In the rows, zero is written as 128.
One turn sends every row of this set to another row. A few are shown first. Where does it send the rows asked after them?
dezom: [117 111 137 120 131  83 121 128 137 178 135 158 143 108 130 159 117 108
 144 120 137 127 160 119 112 160 115 112]
losa: [119 106 112 131 139 106 171 134 140 119 123 181 129 107 138 140 123 143
 143 125 139 127 172 121 129 112 138  89]
vena: [119 130 139  89 137 104 121 129 132  66 139  98 123 147 122 140 105 114
 139 132 127 136 153 118 120 162 120  97]
samo: [ 92 127 138 163 103 103 132 128 140 133 118 137 131 114 131 153 126 118
 153 103 115 137 155 134 118 147 150 128]
gef: [119 105 134 122 144  97 173 131 145 126 121 181 133  98 150 144 127 146
 135 125 156 118 165 111 135 118 135 104]
roke: [121 118 134  94 137 110 111 126 139  67 137  89 132 149 119 149 123 114
 146 123 138 122 144 124 129 168 128  98]
Mugiz: [118  91 105 144 135 112 162 134 149 114 125 171 130 107 140 146 141 136
 155 120 140 114 163 121 144 119 145  91]
nagin: [125 105 108 137 137  98 100 134 132 129 142 135 120 112 108 152 155 120
 159 130 135 126 117 131 105 130 132 158]
pake: [129 108 134 114 134 108 129  93 127  85 138 188 125  98 134 146 148 113
 142 114 142 117 114 115 112 124 105  90]
Rebo: [120 110 139 119 125 114 136  93 129  74 134 181 129  98 139 141 149 123
 138 105 131 121 117 121 104 119 113  94]
nugum: [118  90 128 137 139 103 164 130 153 122 124 170 134  98 152 150 145 139
 145 120 155 105 155 112 151 125 140 105]
tif: [125 124 155  75 143  93 126 126 138  76 138  99 129 134 129 144  98 113
 136 133 138 128 144 110 121 165 115 106]
Pip: [115 114 133 112 136  88 120 136 129 131 144 142 127 103 128 135 133 137
 130 133 117 143 135 126  76 119 117 164]
Dapat: [130 119 145 122 136  64 136 121 142 111 141  80 111 117 121 154 128  93
 163 127 157 105 156 106 108 152 128 107]
zedap: [128 112 150  81 144 100 114 123 144  78 137  91 137 136 126 153 115 112
 142 125 148 113 135 115 131 171 123 106]
sikab: [100 104 143 135 115 103 118 123 145 161 126 138 159 115 141 158 144 128
 137  98 129 121 160 136 111 158 135 121]
Fepop: [131 109 121 115 136  78 125 123 137 117 147  80 124 132 115 151 139  99
 160 122 145 109 172 121  95 151 124  86]
vuvu: [108 133 133 148 119  85 134 132 132 151 127 158 116 109 120 153  99  98
 160 125 122 143 155 118 119 148 130 119]
vizar: [124 127 107  86 150  93 116 123 132  95 149 118 116 105 129 151 135 146
 152 135 118 139 149 124 173 115 137  88]
kaz: [121 107 138 123 136  87 115 132 140 130 138 132 129  93 124 150 140 129
 145 128 135 125 111 122  96 126 131 175]
Zagaz: [125 104 133 114 130 113 128  92 128  83 139 183 133 102 139 143 155 121
 136 107 135 117 120 121 106 124 106  88]
Keb: [118 113 101 127 137 100 104 138 120 129 149 144 120 122 113 137 147 128
 144 136 117 144 141 135  85 123 119 145]
Fova: [122 127 124  89 148  91 118 118 140  93 142 110 120  98 136 158 142 150
 151 128 131 128 135 121 181 119 145 103]
zef: [116 135 160 117 129  67 150 119 137 101 132  78 116 118 128 145 119 113
 146 120 148 119 166 113  89 142 133 114]
depo: [121 129 138  72 151  86 125 117 140  99 141 113 129  93 143 153 132 161
 136 127 129 132 141 121 166 116 139 106]
vizip: [118 125 136 110 129  80 138 121 133 106 138  79 129 133 123 141 130 119
 142 115 135 123 182 128  77 141 129  93]
gen: [123 130 121  69 153  88 122 121 132 102 147 121 125 101 137 147 125 156
 137 133 116 143 155 124 159 112 131  91]
Sufit: [124 115 139 120 129 109 137  93 128  76 133 185 122  95 135 144 141 115
 144 111 137 121 112 116 110 119 112  96]

vuvu goes to samo
Fova goes to depo
Zagaz goes to pake
Where do these go?
zef goes to vizip
roke goes to zedap
nagin goes to kaz
Mugiz goes to nugum

One turn sends every row of this set to another row. A few are shown first. Where does it send the rows asked after them?
gete: [150 160 148 121  90 118 134 140 146  67 118 106 117 186 113 144 153 134
 137 134 139 150]
Zor: [136 149 188 128 132 113 120 179 124 122 108 105 136 132 104 149 152 158
 141 172 148 172]
saso: [132 158 136 132  89  94 144 114 131  62 128 112 119 150  87 159 159 144
 131 141 135 141]
sakuz: [143 163 120 140 134 144 152 159 141  74 112 115 124 159 109 111 144 189
 106 161 116 141]
vade: [132 158 134 132  87 103 152 141 123  64 130 107 136 169  84 152 145 144
 142 146 138 136]
Zivev: [128 150 155 146 144 121 134 173  95 116  89 130 141 151 113 123 160 138
 114 162 138 169]
Vuleg: [113 171 164 127 144 119 111 139 116 129 122 110 118 117 103 138 180 144
 110 138 158 164]
pom: [124 175 166 134 156 116 132 164  99 114 123 119 137 144 114 131 181 135
 117 140 143 165]
Bupa: [116 170 171 135 133 140 110 139 103 120 123 121 126 115  95 138 177 146
 106 141 150 162]
Rut: [159 145 146 133  82 118 133 132 142  76 102 122 111 174 102 147 137 134
 127 141 134 142]
gifit: [141 161 135 140 127 150 122 145 161  95 126 125 110 134  98 133 137 198
 113 152 139 118]
rusu: [111 134 137 115 111 122 112 131 189  94 130 105 123 141  92 133 149 163
 111 146 147 181]
gop: [142 172 127 140 142 121 147 155 149  72 134 114 120 157 108 116 169 198
 110 145 127 145]
sadas: [121 172 123 178 142 123  95 149 137  77 104 120 136 171 111 121 159 144
 123 138 161 145]
bok: [110 118 136 136 109 129 112 158 179  88 118 137 147 158  96 142 133 163
 130 164 146 163]
dupov: [123 161 135 119  83 119 120 126 150  66 123  99 115 175 108 146 169 144
 136 130 153 150]
Poku: [125 148 161 144 134 118 133 175  97 103  91 117 145 151 110 122 174 151
 117 168 137 187]
Nup: [107 145 137 128 122 145 139 161 154  71 141 133 165 162  99 146 132 143
 136 163 122 151]
dag: [113 164 183 124 139 122 114 160 122  98 115 113 140 124 123 165 174 148
 149 176 138 168]
buse: [118 161 122 135 133 132 128 133 165  62 115 118 116 132 121 143 164 198
 126 173 124 138]
gazof: [ 98 162 163 122 128 147 112 135 113  98  97 108 132 110 119 153 170 141
 126 178 132 171]
Rira: [125 145 128 136  73 123 135 145 128  75 113 112 135 174  82 145 135 149
 138 147 152 133]
Salid: [127 164 150 106 128 136 132 134 173  86 158 107 128 149  99 136 149 138
 110 130 126 171]
vuf: [126 156 115 143 127 154 133 138 149  70 101 127 118 140 114 127 144 190
 109 172 119 132]
rif: [125 150 174 126 136 122 119 180 122 130 100 110 139 135 113 149 139 146
 145 175 149 156]
kar: [106 168 166 115 148 119 129 163 117 104 113 100 143 129 127 158 163 137
 150 176 135 164]
gegag: [148 164 140 126 130 142 140 164 162  90 127 103 118 144 103 133 125 196
 127 165 127 128]
mabam: [115 147 125 130  71 127 116 127 142  74 111 108 121 168  92 144 153 151
 132 139 161 140]
Nove: [128 166 120 164 140 104 108 141 148  72  86  93 122 167 120 115 160 145
 118 151 149 174]
nonu: [118 168 170 144 144 121 122 160  97  99 121 130 143 141 109 136 195 147
 118 148 143 171]
tasoz: [ 89 163 148 121 140 121 122 133 113 102  96 102 130 112 122 149 175 139
 125 175 135 174]
Toruk: [133 167 135 123 137 121 143 155 168  69 130  98 120 142 117 141 151 200
 137 172 123 141]
Migef: [105 142 141 141 131 126 121 144 104 115  72 121 129 125 112 129 161 143
 107 175 139 174]
redup: [128 183 131 152 136 109 120 146 134 100 132  72 131 137  74 128 126 151
 125 141 159 141]
kof: [111 146 153 132 121 142 124 150 103 108  76 104 132 126 107 127 157 146
 110 180 133 186]
Sasup: [122 188 128 165 139 140 106 148 125  91 127 102 138 156  89 124 136 138
 122 131 160 129]
voka: [137 119 140 153 121 112 128 144 162  88 118 160 136 154  88 134 139 154
 102 151 130 164]
rimap: [112 130 124 134 117 104 139 119 159  81 126 122 130 133  78 130 153 159
  94 153 127 182]
Sut: [144 151 157 133 133 137 136 154 159  84 147 149 144 165 101 139 137 133
 115 137 119 153]
penar: [101 158 126 115 125 129 153 131 147  67 150 107 150 140  87 137 148 143
 113 153 113 169]
Num: [132 165 139 162 138  79 114 143 150  93 119  86 127 128  83 149 130 161
 141 160 159 145]
lik: [133 168 131 144 136 129 124 138 159  82 136 127 110 138 103 130 170 203
 109 142 141 130]
Nuve: [134 165 145 167 143  98 107 135 152  78 106 114 129 129 106 167 127 143
 149 172 140 133]
bana: [136 180 139 152 144 128 117 127 144  70  98 101 126 135 119 153 120 122
 136 171 118 140]
kobel: [136 178 126 144 141 120 123 129 145  70  88  77 118 150 121 125 135 128
 119 162 123 169]
gomu: [144 145 138 137  82 105 131 109 140  73 106 125 106 151  91 156 147 140
 121 142 137 141]
Fefes: [131 153 178 130 122 133 114 157 115 137 106 104 122 117  86 135 147 155
 113 157 153 168]
tezin: [119 148 166 131 129 124 103 153 125 144  99 112 119 117 100 142 148 152
 119 158 163 159]

Zivev goes to pom
Sasup goes to redup
Where do these go?
voka goes to Sut
vuf goes to sakuz
dag goes to gazof
mabam goes to Rira

One turn sends every row of this set to another row. A few are shown first. Where does it send the rows asked after them?
tev: [142 146  89 145 100 106 120 124 103 113 139 144 127 114  92 120 125 144
 128 143 137 158 147 143 165 129 143]
Boba: [120 124 127 173 139 102 122 138 107 178 129 128 116 141 114 160 135 137
 124 117 122 145 121 112 166 121  83]
Far: [126 139 113 131 101  75 148 107 138 153  92 126 127 132 107 150 156 136
 149  96 127 178 129 117 146 140  84]
piler: [130 100 152 135 151 109 135  96 116 144 134 134  90 128 128 156 131 118
 120 116 138 158 129  92 147  95  85]
namel: [127 139 106 163 152 100  96 126 137 134 134 164 133 135  87 124 141 144
 117 120 119 126 143 141 124 140 108]
nar: [141 142 133 129 128 111 122  94 150 100 139 174 109 126  95 123 147 117
 111 116 146 153 168 133 139 138 135]
Nefi: [160 121  88 136 141 132 126 117 123 103 153 158 134 139  98 141 126 109
 128 136 137 176 149 125 155  98 106]
sef: [129 133 131 111 112  85 152  91 136 142  96 131 122 141 126 147 157 117
 139 106 137 162 126 132 154 130  69]
Bas: [144 149 129 146  89 104 116 149  85 125 126 126  98 133 122 135 121 102
 138 148 109 154 122 127 146 124 123]
rit: [164 124 100 146 138 124 120 113  97  99 142 145 117 135 113 135 122  94
 131 138 127 163 144 120 163  88 109]
pemu: [130 136 178 176 131  84 136 111 121 153 117 135  90 123  91 151 133 136
 148 109 133 162 118 108 137 130 104]
Tuv: [151 149 115 135 132 107 116  88 120 101 145 117  93 140 121 136 140 100
 142 153 128 178 137  99 126 104  90]
bamo: [105 130 136 148 142  90 108  82 134 151 123 114  99 118 104 142 151 136
 117 130 153 130 127  99 163 133 107]
meve: [120 113  99 108 104  85 141 102 136 154  87 124 132 118 107 148 148 122
 132 111 132 166 120 109 151 129  97]
sekuz: [117 138 133 110 107  88 156  99 121 126  86 127 125 130 109 165 149 109
 156 116 141 170 114 120 146 127  99]
Ginut: [120 110 119 122 102  88 144 121 123 140  85 142 136 139 116 169 133 114
 139 110 132 173 111 120 143 124  85]
Baz: [118 135 128 161 130  92 135 117  96 141 103 115  93 104 106 153 132 123
 141 137 132 167 134  80 171 103 125]
zuvom: [171 144 148 158 146 119 161 103 105 105 142 152 117 124 102 131 125 134
 136 127 128 185 147 119 111 115 112]
Leti: [131 142  93 150 113 115 116 145  86 118 138 133 128 118  98 133 129 140
 129 135 124 135 139 129 159 132 147]
pegod: [167 146 142 144 140 122 166 127 118 110 126 168 129 118  92 127 123 133
 135 135 133 181 148 135 123 119 129]
gigoz: [134 142 125 157 113  92 106 120 161 129 109 142  98 127  85 123 145 112
 113 145 124 149 150  91 126 161 119]
Sete: [151 137 146 146 129 109 131  85 147 118 143 159 102 116  75 115 145 118
 109 119 136 144 162 120 132 151 126]
Lim: [171 140 151 142 125 115 156 117 133 150 148 128 105 131 100 121 136 133
 122 140 116 169 133 111 104 146  85]
bom: [139 151 108 144 146 105 107 127 133 135 148 167 137 135  90 124 141 144
 133 109 119 146 139 165 126 126 115]
nilut: [116 135 104 125 146 116  97 147 125 142 131 131 125 140 121 141 144 124
 116 137 112 129 121 113 109 130 114]

namel goes to rit
Nefi goes to nar
Where do these go?
Lim goes to nilut
sekuz goes to Far
piler goes to bamo

One turn sends every row of this set to another row. A few are shown first. Where does it send the rows asked after them?
Disa: [158 104 129 113 114 147 140 112 172 137 130 133]
bub: [134 110 129 124 126 121 142  96 111 105 114 148]
lelo: [139  87 116 114 120 124 144 116 116 131 125 171]
Lote: [144 151 108 106 111 125 112 142 142 138 108 135]
bimas: [141 111 109 110 107 142 130 112 142 160 126 150]
gekor: [143 106 115 160 114 131 131 143 154  93 105 114]
Mifa: [141  78 125  91 116 125 110 151 135 131 108 132]
rotud: [142 107 120 123 114 137 157  89 130  99 102 116]
mis: [139 111 120 133  90 106 127 129 111 104  84 134]
lig: [150 113 104 139 100 131 141 171 141  92 103 144]
dozi: [122 154 121  99 110 123 135 142 143 131  91 121]
libuf: [169  89  98 144 111 127 128 117 133  96 104 136]
Nipu: [124  99  71 124 117 134 130 147 144 146 110 131]
bos: [118  72 128 113 115 125 145 142 118 110  90 143]
Sezuz: [145 107 136 102 131 109 143 120 159  94 102 102]
rus: [144  87 104  97 147 138 120 114 141 108 111 113]
Rav: [132 141 128 111  94 123 157 155 159 126  85 126]
velo: [143 133  62 115 115 131 137 146 140 117 107 130]
lizur: [112 121 138 109 113 133 134 113 123 143 114 149]
Nisi: [114 116 108 101 119 143 129 169 129 107  97 122]
vetok: [143  92 119 123 136  99 169 120 150  93 110 148]
ponen: [163 140 116 112 114 119 124 150 166 132 119 144]
Fovaz: [120 129 141 127 103 123 167 103 140 123 104 139]
lobi: [148 123 108 108 145 129 128 155 160  91 127 128]
gusa: [155 127 136 117 100 124 142 164 172 124 104 138]
tofud: [142 103  94 123 142 135 132 137 177 118 122 109]
Mopat: [150  78 118 110 108 155 159 107 149 116 104 114]
Miz: [148  69 114  98 116 142 156 122 145 137 121 148]
kebek: [115 121 107 149 125  99 164 138 147 104 104 140]
kot: [127  89  74 101 117 124 156 116 129 132  92 133]
fuzi: [149 110 145 137  92 145 152 114 158 117 107 127]
Kidus: [ 95 102 117 121 135 118 134 157 131 125 107 140]
zif: [132 115 102  96 128  82 150 121 138 129 111 151]
lofi: [167  94  82 114  91 117 148 124 159 130  97 122]
sivut: [124 125 100 106 125 112 176 158 154 102 104 138]

Miz goes to rotud
Kidus goes to tofud
rus goes to vetok
Where do these go?
bimas goes to fuzi
lig goes to Nisi
zif goes to lofi
ponen goes to Rav

